Each row has a name. Each question is about the rows just above it.

Columns, left to right: X F S N G
[ -7   0 -34 -49 -50] : J78
[-81  57  -5 -38 -19] : J166
[-14  48   4 -13 -13] : J593
[31 -8 -3  3 -8] : J190
[  0  21 -10 -21  -2] : J439
[ -4   1 -34 -49 -10] : J14
[-60  44  17  11 -67] : J700
[  3   9  42  48 -18] : J382
[-60  44  16  11 -67] : J580
[-22  31  30  25 -68] : J477
[-16  -2  -3   0  15] : J908
Whose row is [-14  48   4 -13 -13]?	J593
[-14  31   0  -4 -60   3] is in which column, read top down?	X
The rest of the row after [17 11]:	[-67]
[ -5   4  -3 -10 -34  17] is in which column, read top down?	S
Is [-2 -3 -1] printed in one of the named rows, side by side and in this order?	no
After [  1 -34 -49], its row goes on with	[-10]

Columns, left to right: W M Q R
[ 7 -1 11 -3] : J908
[-21  -7 -16  20] : J172
[-1 -8 -4  0] : J190
[ 12 -25  -4 -22] : J580
[-7 -3 -6  9] : J78
[-72 -61 -28  10] : J382
[ -3 -19  -9  15] : J439
[ 6  2  6 -5] : J14
[-3 -4  7  8] : J700
[  1 -27  -3   0] : J593
[  1 -26  -4 -22] : J166
Which column holds this, read top down? [-3  1  1]	W
After [  1 -26], its row goes on with	[ -4 -22]
After [ -7 -16], its row goes on with	[20]
Does one of the named rows hold [6 2 6] side by side, in this order?	yes
Among the named rows, does one hold [6 2] next to each other, in this order?	yes
Which column holds [  7 -21  -1  12  -7] top down?	W

Columns, left to right: P B L V D U Z A C J
[-70   5  -1   2  -4 -13  21  16  10  18] = J580
[-16  33 -74   1  -4 -13  12  39   8 -51] = J14
[-38  19 -42 -14 -23 -34  35  40   8 -26] = J172
Among the named rows, does one hold [17 10] next to each other, in this order?	no
Which column holds this, read top down? [-74 -42]	L
The rest of the row after [  1  -4 -13]:	[ 12  39   8 -51]
[ 18 -51] is in which column, read top down?	J
After [40  8], its row goes on with	[-26]

Columns, left to right: teb zunit Fid Fareg sef pur bod totu levo nub
[ -6 -18  -3  52 -33   0  -9   0  48  26] : J190
[ -5  -1  -6  -7   1   1  12   4  -7 -17] : J78
[ -2  26   0 -78  34  -4  17   2 -67 -37] : J166
[ 25  -3   2  -8  48  12   5  -8 -24 -29] : J593
[ 18 -20  -1  49  10  11  -6  -7  31   2] : J908
[-7 -6  0 28 48 12  6  1 31 25] : J382
[  7 -13   2  41 -10   2 -12  -3  33  20] : J580
Does one of the named rows hold [-29 -24  -8   5  12] side by side, in this order?	no
Is [-2  2] printed in one of the named rows, side by side and in this order?	no
Go on from [48 12  5] to the end of its row.	[ -8 -24 -29]
After [-9  0 48], its row goes on with	[26]
[ -7 -67] is in which column, read top down?	levo
[-1 26] is in which column, read top down?	zunit
Is [ 33  -3 -12   2] printed in one of the named rows, side by side and in this order?	no

Columns, left to right: Ripev Gumo laka nom gado nomi fot
[19 17 29 14 38  6 20] -> J700
[ 26  -4  12   4 -22 -26   1] -> J166
[14  1  9  6  0 -7  4] -> J593
[ 22  -4  15  -2 -31 -32  -5] -> J78
[19 17 31 14 38  6 20] -> J190
[-14  15  -5  -1  24  27  10] -> J580
[-34  12 -15  12  76  63  13] -> J477
[-6 17 29 -3  6  6 20] -> J908
[-15  -9 -18  -2   6  12  -6] -> J172
[-2  0  6 -1  9 -1  0] -> J439
Which column holds this, read top down? [ -7 -32   6  27  63   6  12  -1]	nomi
Does one of the named rows hold [-31 -32] side by side, in this order?	yes
Is [-5 -1] printed in one of the named rows, side by side and in this order?	yes
After [26 -4], its row goes on with	[ 12   4 -22 -26   1]
The rest of the row after [22 -4 15 -2]:	[-31 -32  -5]
Go on from [-2  6] to the end of its row.	[12 -6]
Does one of the named rows hold [-6 17 29 -3] side by side, in this order?	yes

Columns, left to right: T H E K
[17 11 33 17] -> J172
[17 11 33 50] -> J700
[17 11 33 27] -> J477
Which column holds this, read top down? [50 27]	K
Which row holds [17 11 33 17]?	J172

